128 stands for zero in the data rows.
Every row has a hidden score from 0 to 20. What is each row's score? 10 is about the middle. The score is a weighted sum of the row's numbers plus the product of two more (or one squared), each taken from its middle value.
[156 132 131 105  93 149 145  83 166 177  98 115 113 117  67 159 110 103  91 159 122 165 125  78] >> 6
[157 136 115 125  97 126 114 143  60 100 172 186 125 126 156  79 100 106 137 162 114  94 125 139] >> 7
[ 63 121 146 164 145 108 185 169  83  75  61 119  93 102 143  63 184 194 152 140 153 117 162 153] >> 16
[ 88 110 115 177 139 105 126 156 171  64 100 136 150 114 120 179 164 174 168 142 134  87 122  80] >> 8
[168 146 134  65 137 158 114 148  88 115  63  95 167 138  51 149 149 138 149 217  90 139 125 127] >> 8
[ 90 179  87  70  73 166 159 168 113 164  66  86 118 167 143  68  76 107 119 116 107 144  72  93] >> 14
[ 91 106 118 157 139 120 111 189 180  81 128 155 145  95 108 147 174 157 149 101 127  96 122  57] >> 8
[107 131 121 168 154 122 133 150 197  78 104 112 116  85 131 149 130 131 132  97 116  72 127  76] >> 9
[185 124 107  70 103 147 118 120 100 113 112 208 146 127  77  68 131 129 129 184  94 137 115  92] >> 7
[ 78 111 130 151 132  96 138  59 129  89  94  74 103  94 152 153 153 162 165 130 151  78 148 116] >> 12
[165 132 138  91 135 148 115 186  72 157  92 115 166 120  48 141 107 111 111 167  90 142 134 107] >> 11
[ 46  93 107 208 155 115 169 136 196 108  43 121 102 117 101 101 185 181 163 107 148 103 154 153] >> 11
[172 148 132 122 130 117  79  66  96 142 201 179 122 128 173  91  71  69 114 162 111  91 133 130] >> 10
[181 154 125 119 122 136 106 162 128 121 187 166 120 107 161 149  96  94 124 166 134  99 130 146] >> 8
[130 139 111  92 123 139 107 134 105 182 164 132 124 147 194  91  41  88 128 137 143 110 127 206] >> 12
[ 38 110 148 208 153 114 159  58 103  54  60  73 118 126 126 170 197 162 153 184 142  95 158 133] >> 13
[118 128 111 153 131 129 136 181 166  69 117 175 152  90  98  95 156 143 158 149 134  86 127  93] >> 6
[163 171 103  53  68 106 114  81  50 170 173 119 121 122 161 102  67  98 112 117 127 109 101 151] >> 4
[128  99 145  98 161 122 136  91  92 158 152 149 161 130  64 159 157 126 104  80 118 195 145 186] >> 10
[117 138 145 176 116 150 117  67 118 147  74 109  87 116  87  65  85 115  63 147 150 186 129 158] >> 5
[131  95 162 130 145 107 146  84 133 193 168 142 188 163 104 152 151 138 108  60 118 216 143 117] >> 15
[181 161 107 139 102 127 111 160  88 106 165 146  99 137 182  64  92  94 142 132 138 128 102 204] >> 8
[157 166 102 100 105 139 129 167  42 138 137 201 129 154 192  86  91 113 130 108 142 139 114 201] >> 14
[146 113 176 140 164 106 140 108 165 178 176 142 139 166 140  76 157 153 107 104 107 185 143  96] >> 12
[177 171 127 108  97 123 113 107 119 147 185 208 118 133 181  74  80  89 127 145 155 141 124 151] >> 9
[112 107 140 168 132 152 109  58 157 192  74  69  81 116  96 128  89 114  95 194 142 165 106  99] >> 9
[115  98 119  98 140 159 122 183  70  76  89 104 150 155 107 183 165 138 132  84  76 172 143 161] >> 8
[176 115 164 158 131  96  94 176 105 192 174 180 129 155 115 109 139 172 108  65 117 209 133 220] >> 12
[145 112 139  76 130 144 133 117 134 120 115  68 120 157  91 132 166 184 132  65 123 195 109 157] >> 7
[192 157 111  85 113 132 119 177 141 135 186 163 150 125 147 157 112 114 113 159 128  93 112 158] >> 2
[131 100 145  97 152 130 121 123  90 140 129  99 154 139  75 168 158 147 126  93  91 158 111 195] >> 12
[ 76  88 151 115 171 122 163 110 120  82 169 125 162 190 114 173 182 167 128 130  94 232 153 127] >> 11
[ 47 104 131 176 165 139 154  61 135  62  61  49  90 105 123 165 172 155 169 189 148 118 181 144] >> 7
[ 30 110 141 194 160  87 146 125 105  62  73  80  97 112 141 117 190 161 154 167 148 112 135 123] >> 12
[158 151 114 130 125 142 107 135  65 104 202 214 115 106 159  80 126 112 143 141 131 101  97 131] >> 5
[154 136 132 108 100 126 107 138  91 121 184 152 116 135 177  62  97 112 125 137 122  97 118 148] >> 8
[ 82 110 128 185 159 139 142 172 172  65  97 129 129  84  96 158 175 170 154 159 163 115 142 100] >> 7
[ 70 100 123 154 144  91 154 139  93  79  68  81  79  90 143 109 154 167 163 179 167  91 129 151] >> 10
[ 60 119 134 194 143 129 152 139 197  81  92 154 144 103 106 132 170 147 161 165 141  95 143  93] >> 11
[101  89 162  79 140 118 131 163 150 103 149 123 149 150  76  86 191 144 114 101 117 207 124 149] >> 11
[150 106 151 128 143 125 105 170 113 187 169 187 134 152  96 110 132 166 101  51 141 208 109 169] >> 11
[127  84 170 158 157 114 140 108 154 168 190 161 143 169 125  83 184 183 122 112 107 181 150  95] >> 11
[ 79 109 132 186 133 115 160 123 182  72  99 129 131 118 133  93 171 148 154 189 138  98 147 138] >> 10
[155 133 110  94 109 135 127 181 160 140 179 157 164 133 162 138  81  93 139 200 135 102 125 142] >> 9
[105 120 109 146  86 166 148 102 202 200 135 163 117 130  92  79  71  90  98 106 133 142  91  66] >> 10
[172 149 113  61 113 116 107 132 150 165 175 121 148 107 137 156  78  87 125 156 125  91 146 100] >> 9
[150 185 131  77 105 132 120 166 101 171 154 134 117 145 198  92  41  82 107 126 163 144 118 186] >> 14
[142  96 140 115 136 138 156 108 118 168 143 170 152 145  77 148 136 121  82  73 107 191 143 178] >> 11
[159 131 167 153 147 165 123 113 141 190 129 107 117 156  99 180 119 139  91 126 110 181 108 114] >> 10
[143 150 147 103 101 135 138 170 121 153 168 132 168 172 175 158  59  83 110 174 131 106 136 160] >> 14
[144 129 119 130 119 127 115 115  62 112 181 156  96 126 182 135 109 113 133 171 147 122 144 161] >> 8
[187 143 132  88 121 117 105 181 184 165 154  63 137 102 132  93 115 120 133 113 125  86 136  87] >> 8
[ 67 105 135 187 144 115 152 102 155  52  85 101 116 112 135  60 159 122 128 163 161  87 150 110] >> 9
[179 155 122 120 135 140 121 168 136 135 176 163 123  95 147 166 128 107 118  97 135 119 134 120] >> 8
[ 80 103 127 158 134 101 135 110 185 104 115 108 136  89 118 122 148 127 149 135 111  99 157 114] >> 12
[175 153 104 133  97 128 104 143  84 108 163 158 117 143 187  73  83  82 153 164 142 129 119 194] >> 9
[ 93 111 118 147 147 115 143  49 109  81 107  66  88  98 143 151 159 149 147 114 128  69 131  95] >> 11
[ 83 110 128 159 142 117 154 111 196  84  86  95 127 120 143  77 172 148 144 135 141  94 148 130] >> 10
[156 125 136  88 129 144  95 185 135 107  73 128 164 136  55 121 149 146 137 208 107 149 128 121] >> 9
[131 133 148 159 109 143 137 120 202 210  75  61 132 140  80 182  97 103 102 151 146 180 110 115] >> 15
[ 56  97 107 196 172 113 164  64 103 102  76  89 101 145 123 158 183 201 187 107 147 106 134 143] >> 16
[151 107 149 138 156 105 114  65 103 184 180 188 157 131  77 162 170 178 114  81  90 186 142 149] >> 10
[ 86 149 110 173  89 161 159 150 151 179 155 122  81 121  50 159  83 112  59  22 121 142 112 117] >> 4
[ 70 142 133 172  93 169 158 129 132 184 117 112  66  97  55 177  59  87  81  86 139 154  95  66] >> 5
[ 56 117 127 193 165 109 152  58 121  79  70  85 113 114 131 180 216 173 171 190 170 124 153 138] >> 14
[175 183 121  76 107 149 131 170 114 161 174 179 138 131 186 142  65  80 113 157 104  77  83 157] >> 10
[176 138 123  82 127 138 104 120 164 144 135  75 135 106 146 173 114 114 144 127 135  85 144  91] >> 10
[188 141 129 123 127 112 110 110  67 128 182 147 140 121 164 132  98  91 137 138 124  71 137  97] >> 10
[ 24  92 112 160 136 101 166 108 126  41  60  92  94 113 149 119 177 182 164 186 148  97 148  82] >> 9
[ 94 118 114 143 144 131 131 153 101  62  91 138 169 114 108  71 166 141 139 159 122  92 129  91] >> 8
[119 198 122  61  71 159 142 159 104 166 128 150 135 188 165 102  76 120 128  97 139 160  96 198] >> 14
[142  68 166 175 126  92 126  90 203 185 179 105 144 167 106  91 148 145  81  40 122 191 140 117] >> 15
[170 138 110  71 109 107  98 169 202 158 170  98 151 101  99 115 101 124 155 102 117  90 151  88] >> 6
[ 59  99 111 173 140 117 155 120 168  45  56  94  93  88 128  99 182 147 167 186 117  72 130 106] >> 9
[ 60 102 112 177 154  98 140 101 153  59  87  95 129 124 125  81 193 170 167 154 114 102 157 113] >> 8
[177 146 132 127 145 127 112 112  84 159 190 158 134 115 169  74  94 100 140 156 124  98 131 102] >> 9
[155 148 129  82 100 118  97 171 146 128 179 138 148 136 151 182  93 104 143 158 114  85 133 141] >> 11
[162 143 135 111 107 110 109  82 134 144 174 139 108 116 164 184 110  97 145 167 147 115 156 111] >> 10
[154 109 119  80 126 148 120 178  86 119  77 128 171 151  74 194 141 121 119 172  88 125 109  95] >> 13
[ 80 119 133 171 152 101 118 109 195  83  92  96 116  86 134  63 158 163 165 135 124  87 125  76] >> 9
[114 121 117 131 133 134 135 151 211 103 110 109 146 103 127 154 138 139 145  96 130  69 125  82] >> 9
[112 103  97 137 142 163 108  54 143  79  69 180 146 157  83 130 181 148 126  68  66 137 113  91] >> 8
[ 77 124 132 161 122  80 151 100 139  59  62  72 112 103 132 182 182 162 152 169 142 104 164 158] >> 12
[105  91 153 113 181 117 143  99 103  98 170 146 143 154 102 195 199 174 142 111  93 209 149 148] >> 10
[159 133  96 116 149 132 114  96  65 116 178 137  82 116 182  68 107 105 146 158 140 116 144  84] >> 3
[ 35 103 120 207 154  95 175 109 121  90  96  91 100 103 118 122 179 164 155 153 143  98 148 115] >> 10
[ 63  96 128 165 140 112 143  65 146  72  84  86 124 100 124  72 156 154 154 152 138 107 145 117] >> 9
[157 139 112  78 101 119 105 161 140 139 175 134 159 136 163 200 101 104 110 171 114  90 138 159] >> 7
[134 183 115  83  88 146 133 127  60 178 131 172 131 152 179  79  50  86 113  89 150 155 136 212] >> 14
[ 55  94 113 194 129 111 141 167 192 104  67 139 127 119 110 178 199 179 159 176 138  86 112  96] >> 11
[117 166  99  78  85 147 144 162 109 172 132 218 122 148 170  69  39  95 134  58 144 167 107 187] >> 15
[168 163 105 141 127 122 105 111 109 121 188 194 103 132 183 152 102 103 133 183 154 129 113 143] >> 9
[174 150 110  98 102 102 103 140 108 134 176 120 112 150 204  88 110 108 131 157 114  89 125 132] >> 8
[162 161  91 124  85 151 122 167 139 119 122 107  80 124 148 108  57  88 131  51 163 178  92 163] >> 4
[179 120 168 163 134 129 136 182 100 176 181 147 130 143 103 114 134 170 105  77 136 220 124 197] >> 9
[156 131 113 100 107 120 106 134 135 122 153 132 142 104 146 174 109 124 150  99 141 107 150 106] >> 9
[107 131 117 139 137 129 123 101 169  86 116 109 109  68 121 129 158 143 157 108 125  73 123  73] >> 7
[155  95 152 122 138 120 121 188 191 139 103 146 153 145  77  87 160 155  98  62 111 190 128 225] >> 13
[ 80  93 104 136 142 104 142  65 124  84  88  76 127  92 138 121 150 140 145  99 142 110 155 100] >> 10
[121 112 154  93 178 126 129 151 156 107 142 134 164 180 117 110 175 176 136 110  96 209 151 166] >> 10
[ 57 156 148 211 111 191 149 168 110 149  76  83  54 118 108 100  78 112  80  83 137 143  80  70] >> 8
[ 88  96 128 171 135 105 142 111 178  80  89  78 108  93 125  57 139 120 118 139 149  86 154 120] >> 8
[117 134 117  88  98 132 127 139  79 170 165 128 146 136 158 117  88 116 137 133 114 105 117 162] >> 10
[ 93 157 100 103  89 134 130 169  70 182 100 182 129 164 169  98  85 109 105  86 135 150 109 174] >> 19
[ 97 167  97  79  66 122 120 132 127 191 105 174 101 188 160 143  99 140 121 109 130 161 118 169] >> 11
[120  86 139  93 140 116 107 180 177 157 128 132 160 168  91  76 152 157 117  67  95 191 145 193] >> 11
[174 167 110  79  92 132 143 181  93 142 147 173 128 135 178 122  70  73 113 137 125  97  96 204] >> 13
[102 113 128 164 132 135 134 185 163  82 133 164 145  98 127 118 153 139 150 131 127  81 136  67] >> 10
[134 113 168 154 165  92 126  96 121 197 170 116 166 130  84 131 128 114 102  86 123 209 146 106] >> 12
[141 144 124  76  99 120 117 177 133 159 171 118 125 135 167 151  70  86 119 175 118  85 116 167] >> 11
[164 128 136  89 136 152 123 188  64 126  68 102 176 147  51 186 151 122 105 182 120 172 123 126] >> 13
[ 58 118 140 168 138  95 170 149 108  59  65  80  89  92 137 112 197 193 164 178 152 119 152 142] >> 10
[148 129 165 114 143 111  95 156  85 130  95  86 161 131  58 155 140 131 125 143 122 180 126 178] >> 11
[147  99 138 104 166 129  82 131 169 145 116 101 135 162  96 150 152 139  93  84 131 186 109 179] >> 11
[ 52 111 160 209 156 111 167  85 137  78  96  98 101 120 126 150 192 192 172 143 136  97 137 139] >> 13
[165 115 143 108 138 125  96 185 188 167 107 106 144 147  78  70 131 144  91 106 101 188 143 170] >> 10
[128 137 125 153 140 124 109 137 176  79 105 118 142  93 120 188 172 149 148 127 158  86 128  82] >> 8
[179 164 107 131 130 131  83 158  73 111 179 189 121 126 181 129  98 106 154 175 138 139 106 148] >> 8
[105 116 147 180 136 137 147 142 201  88 102 117 146 112 131 157 154 138 146 131 133  80 124  95] >> 13
[175 181 144  84 105 142 124 136 110 130 176 126 132 135 179 121  99  92 123 199 135 105 129 136] >> 9
[104 129 145 157 129 103 145  65 143 100 104  83 108  88 152 116 149 148 151 109 123  73 155 122] >> 10
[117  79 156 121 142  94 150 119 146 189 165 105 169 166 119 193 185 148 101  97 132 204 133  75] >> 17
[ 94  80 177 139 168  97 148 112 152 200 153  57 150 151 111 182 152 157 133 151 124 184 128  94] >> 19
[114 116 154  84 151 141 130 120  85 162 137  87 170 141  84 194 155 132 115  95  93 171 129 180] >> 13
[155 113 133  77 115 154 128 189  74 111  58 101 150 117  59 203 124 100  95 180 106 151 107 109] >> 12
[ 56  94 111 153 154  94 162 179  76  96  76 115  89  91 146  71 179 189 169 155 149  96 143 142] >> 12
[160 124 136 129 131 141 105 172  99 199  80  73 152 130  82 107 114 118  82 139 100 173 141 139] >> 12
[168 101 127 116 149 147 111 127 178 177 115  89 103 128 100 170 131 123 104 116 124 177 128 179] >> 10
[169 142 126 120 134 142 114 180 151 139 186 151 137 142 174 162 102 107 139 169 122  91 116 142] >> 12
[144 154 103  85 108 111 100 144 102 178 157 141 130 147 191  95  63  91 102 132 133 100 107 168] >> 7
[ 89 115 136 190 157 121 157 135 195  90 122 119 113  96 136 101 164 157 159 132 123  93 144  95] >> 9
[ 58 117 115 166 129 130 150 185 184  72 106 175 150 118 124 165 151 153 161 135 151 104 143  59] >> 10
[109 107 113 149 132 116 133 123 175  97 123 125 122  88 139 130 167 164 150 119 149  91 153 104] >> 7
[ 71 114 123 154 141 103 164  93 128  79  69  52  99  95 143 175 181 158 148 155 143  94 156 139] >> 11
[ 50  89 113 171 158 131 144 148 152 153  53 194 169 127  62 132 166 189 167  76 163 104 134 121] >> 11
[131 158 121  61  89 139 130 112  92 199 181 151 103 161 175 128  65 132 159 107 157 147 117 192] >> 10
[161 141 121 115 109 140 130  55  99 105 187 167  99 120 156 110 139 116 136 158 145 107 128  84] >> 5
[174 155 119  89 114 135 104  46  97 142 163  95  94 148 184 168  83  98 139 165 136 131 130 119] >> 13
[ 92 119 121 160 134 126 134 194 163  56 101 164 173 115 105 162 183 157 147 142 138  78 122  82] >> 7
[122 130 159 163 101 159 138 193  86 172 105 180  98 144  84 174  75  94  91 128 126 138  63 115] >> 13
[158  96 115 105 125 155 108  92 167 111  96 204 123 134  83 171 135 147 117 156 102 136 104 103] >> 8
[ 77  88 103 143 130 120 135 102 173  82 102 115 118  71 123  80 149 144 136 111 137  93 152  99] >> 6
[180 125 168 155 155 136 126 110 143 194 158 180 106 130 114 134 128 148 104 125 136 206 152 203] >> 2
[ 60 110 140 178 151  99 150 110 126  78  64  91  98 102 128  98 188 170 146 179 158 108 146 118] >> 10
[171 111 151 145 140 154  95  88 152 160  74  63 125 161 110 187 108 134 125 174 116 145  84 129] >> 19
[135  82 136 109 149 117 127  94  98 155 144 183 180 123  76 156 141 131 109  87 107 180 142 190] >> 12
[120 186 138 101  93 139 159 150  84 199 140 132 113 181 178 124  71 124 138  54 140 141 108 203] >> 15
[156 134 126 134 121 126 129 180 104  85 155 189 134 131 177 190 122 106 127 134 123  94 115 127] >> 13
[146 120 168 108 154 111 146  99 125 144 164 184 185 181 114 205 191 161 115  69 114 216 148 162] >> 15
[159 126 123  78 132 138 110 195  67 134  89 105 145 137  75 164 133 136 137 179  86 142 122 129] >> 10
[155  94 188 207 167  87 124 141 177 128 119 134 158 155 117 180 147 163 102 102 126 168 128 109] >> 16
[111 115 109 148 142 164 114 119  70 102  65 182 182 152  90 163 197 147 134 100  81 126 116 124] >> 12
[119  92 149 103 134 123 106 151 155 167 134 142 165 156  97 132 155 152 120  73 104 199 138 189] >> 12
[ 35  86 119 203 177 102 155  95 105  67  66  68  73  94 129 107 193 183 173 183 152 111 150 143] >> 9
[163 120 125  75 108 121  88 144  64 118  65 134 173 125  54 157 136 137 133 187  86 129 108 106] >> 12
[ 74 108 106 152 167 123 149  82 148  62  67  52 108  96 133  90 192 165 144 135 112  78 143 101] >> 6
[ 85  93 107 161 148 101 135  54 132 106 101  57 101 107 161 146 153 136 151 106 152  90 126  84] >> 17
[ 63 102 105 164 141 118 135 158 176  62  99 154 128  72 111 199 184 152 145 153 157 105 132  80] >> 9
[ 77 138 118 195 104 169 117 156  84 135  98  96  81 122  91 103  85  95  63  90 150 153  65  75] >> 9
[120 176  96 112  90 165 123 144 114 110  73  73 108 154 132  61  64 118 129  81 158 213  96 107] >> 7
[110 131 122 123 107 178 145 189 159 150 137 167  76 120  79 167  92 100  97  83 106 104  58 147] >> 9
[148 107 148 126 149 119 102 158 131 158 150 159 113 166 130 140 137 146 115  70 141 207 117 183] >> 9
[ 71 132 128 163 120 103 150 164 202  74  87 158 148  98 114 182 168 130 156 173 121  90 137  98] >> 13
[171 113 121  98 116 145 122 107 125 157  77  98 137 119  62 127 123 108 107 196 117 150 110 119] >> 9
[ 63 110 117 197 146 138 171 205 177  86  78 191 134 102 108 130 184 159 168 190 145  74 117  87] >> 11
[152 123  94  66  96 118 112 139  85 134 174 140 134 118 162 200 111 122 129 150 132  80 120  67] >> 7
[146  97 139 111 138 129 141 189 104 186 175 205 161 183 114  99 140 157 103  83 118 198 120 181] >> 14
[181 126 123  89 127 181 126  71  89 117 122 215 130 123  59  85 129 114  99 140  82 104  75  82] >> 6
[181 147 123 113 124 121 100  97  92 145 176 107 108 127 173  72 116 120 127 159 147  88 118  98] >> 6
[145 166 133  75  95 124 118 196 115 145 157 172 136 137 176 165  64  82 131 169 115 111 122 173] >> 14
[155 120 129  80 143 138  87 179  63 111  64 113 160 136  63 153 138 127 101 150  68 137 150 149] >> 12
[151 124 155 155 120 144 144 210 136 182  84 115 148 149  92  75 104 114  96 185 138 181 112 148] >> 15
[159 157 111 125 119 121  96 133  72  95 179 189 122 113 163 105 129 108 125 126 138 115 127 124] >> 7
[164 161 131  80 119 138 100 104 102 162 182  98 123 127 169  65  69  80 103 165 122  93 118 138] >> 7
[148 160 119  77 125 143 116 105  58 165 170 136 121 133 161  43  75 102 139 179 157 123 121 157] >> 7
[172 139 104  99 105 143 118 173  97 110 184 199 132 120 175 167 125 116 148 195 135  97 133 160] >> 8
[131 149 124  69  87 146 140 168 152 187 165 115 115 133 191 162  57  96 110 150 114  89 107 157] >> 13
[120 127 118 155 122 184 176  65 175 203 123 114 105 120  69 134  96  98  92 120 117 132 114  93] >> 11
[ 83 129 135 169 153 118 148 127 167  62  82  86 119 108 116 143 155 138 152 186 122  90 127 113] >> 11
[145 107 128  80 121 115  95 144  74 140  60  82 173 136  53 154 131 121 101 172  85 146 131 126] >> 12
[183 150 119 106 108 122 114 188 161 132 173 165 152 114 157 189 113  99 130 138 120  92 132 128] >> 11
[129 166 138 148 114 180 133  96 144 171 143 174  98 123  68 150  93 109  85  57 118 103 101 147] >> 7
[ 52 119 121 176 176  96 136 130 108  63  57  98 101 129 166  96 178 161 176 200 145  99 142 128] >> 11
[159 127 105 119 118 107  74 132 104 114 182 183 128 125 175 122 111  98 134 128 123  84 108 132] >> 9
[104 127 123 160 157  91 118  76 147  80  85  76 112 100 146 108 175 162 144 115 134  81 147 100] >> 8
[132 116 125  67 131 154 119 146 104 119  85  95 148 147  80  97 147 151 135 158 111 154 104 110] >> 9
[ 80 114 147 181 144 119 154 105 190  94 103 101 128 103 136  84 189 136 118 137 147  96 144 109] >> 11
[144  86 137 112 143 109 116  49 132 199 174 173 171 174  95 188 161 136 112  73 108 208 135 149] >> 19
[116 152  88  75  88 161 133  90 156 171 120 171  87 153 138 159  68 106 136  91 158 183 113 194] >> 9
[157 177 102 128  89 171 142 168 105  95 125  85 131 163 182 128  85 116 149  65 158 187 114 184] >> 8
[106 172  82  72  66 138 117 155 135 204 121 214 111 179 172 110  80 113 108 102 146 169 100 144] >> 13
[161 161 105  99 117 135 117 207 144 163 148 161 135 138 168 129  86  80 115 164 126 112 130 191] >> 11
[140 150 141 121 140 122 119  69  79 118 144 112 138  95 145  79 107  89 122  97 127  53 139  84] >> 10
[ 27  86 124 213 147  86 171 111 131  91  80  69  74  91 131 182 196 177 164 152 162 121 147 137] >> 14
[110 119 114 147 134 121 115 173 159  66 120 163 146  82 117 143 144 139 148 116 151  96 139  87] >> 8
[175 133 114  92  99 133 133 155 165 169 186 114 134 137 165 153 112 106 125 168 138 100 131 125] >> 11
[103 154 127 149 103 172 147 184 170 170 138 190  93 122  66 133  80 100  79  39  85  90  78 153] >> 9
[102 122 126 162 159 104 132  75 129  99 106  67 112  95 133 118 155 144 148  84 125  90 139  92] >> 10
[ 72  99 122 189 170 128 148 104 190  77 104  99 106  91 135  63 156 151 151 177 167 107 137 112] >> 8
[125 100 109  80 106 173 129 126 178 140 133 175  91 138  84  89 114 122 107 135 126 140  85  97] >> 5
[ 71 108 117 204 154 131 148 186 169  91  95 172 140 105 104 134 187 152 167 180 125  93 147  86] >> 10
[160  91 158 171 175 101 113  97 181 187 172 118 146 167 119  79 148 165 121  89 119 191 146 116] >> 13
[139 154 114  73 109 146 127 151 108 192 168 136 114 144 191  78  43 100 150 118 120 114 116 207] >> 11
[135 109 123 102  97 149 130 100 163 161  89 115 124 133  77 146 113 110 101 148 108 145  99  55] >> 10
[175 125 158 151 152 140 116 182 206 184 110 112 140 164 102 118 147 141  81 121 129 182 125 184] >> 12
[ 50 119 124 208 137 138 140 130 150 129 113 198 158 114 100  86 203 158 153 169 148 106 146  90] >> 9
[103 105 107 143 147 129 134 102 165  71  83  90 129 103 133  67 150 140 156 120 131  81 148 107] >> 7
[135  96 148 109 151  97 142  98 136 196 170  95 152 158 120 168 151 153 121 107 126 207 139  81] >> 14
[123 127 146 141  96 140 132  72 154 179 107 126 107 109  74 185 109  98  79 120 129 140  92  65] >> 11
[111 127 127 142 119 109 107 125 197  92 104 112 156 112 140 143 151 143 147  95 130 116 153  67] >> 10
[ 74 132 127 201  78 176 169 171  46 141 104 102  77 147 117  85  53  92  68  83 151 132  80 106] >> 12
[133 139 135 146 115 150 117 148 130 194  81  80 142 109  51  68 101 123 119 118 106 151 130 116] >> 9
[181 144 128 105 126 110 115 165 200 154 144  87 153 109 151 169 119 103 111  93 122  86 142  85] >> 12
[112  97 127 152 134  90 126  83  84 101 124  74 119  95 127  75 137 110 150  78 142  93 148 130] >> 9
[ 79  87 124 119 147 131 133 167  51  79 126 107 155 136  65 145 158 152 134  71  99 178 147 171] >> 8
[ 71 124 140 177 151  93 152 134 101  83  69 100  81 112 161  63 184 183 165 165 145  99 150 117] >> 11
[180 117 168 193 158  76  99  95 191 149 165  67 140 141 102 158 138 153  90  44 149 215 148  75] >> 11
[146 152 104  81  92 155 140 199  88 109 131 192 117 128 176 129 106  99 139 154 109 120 116 173] >> 12
[167 129 101  95 100 132 124 121  97 143 177 184 120 154 202  57  73 115 133 138 135 130 125 160] >> 8
[175 105 181 244 159  72 135 176 142  76 127 175 160 132  86 133 124 152  91  70 137 194 141  96] >> 13
[131 151  91  78  95 135 129 142  74 170 158 139 110 137 186  79  58  94 110  99 124 117 124 201] >> 8
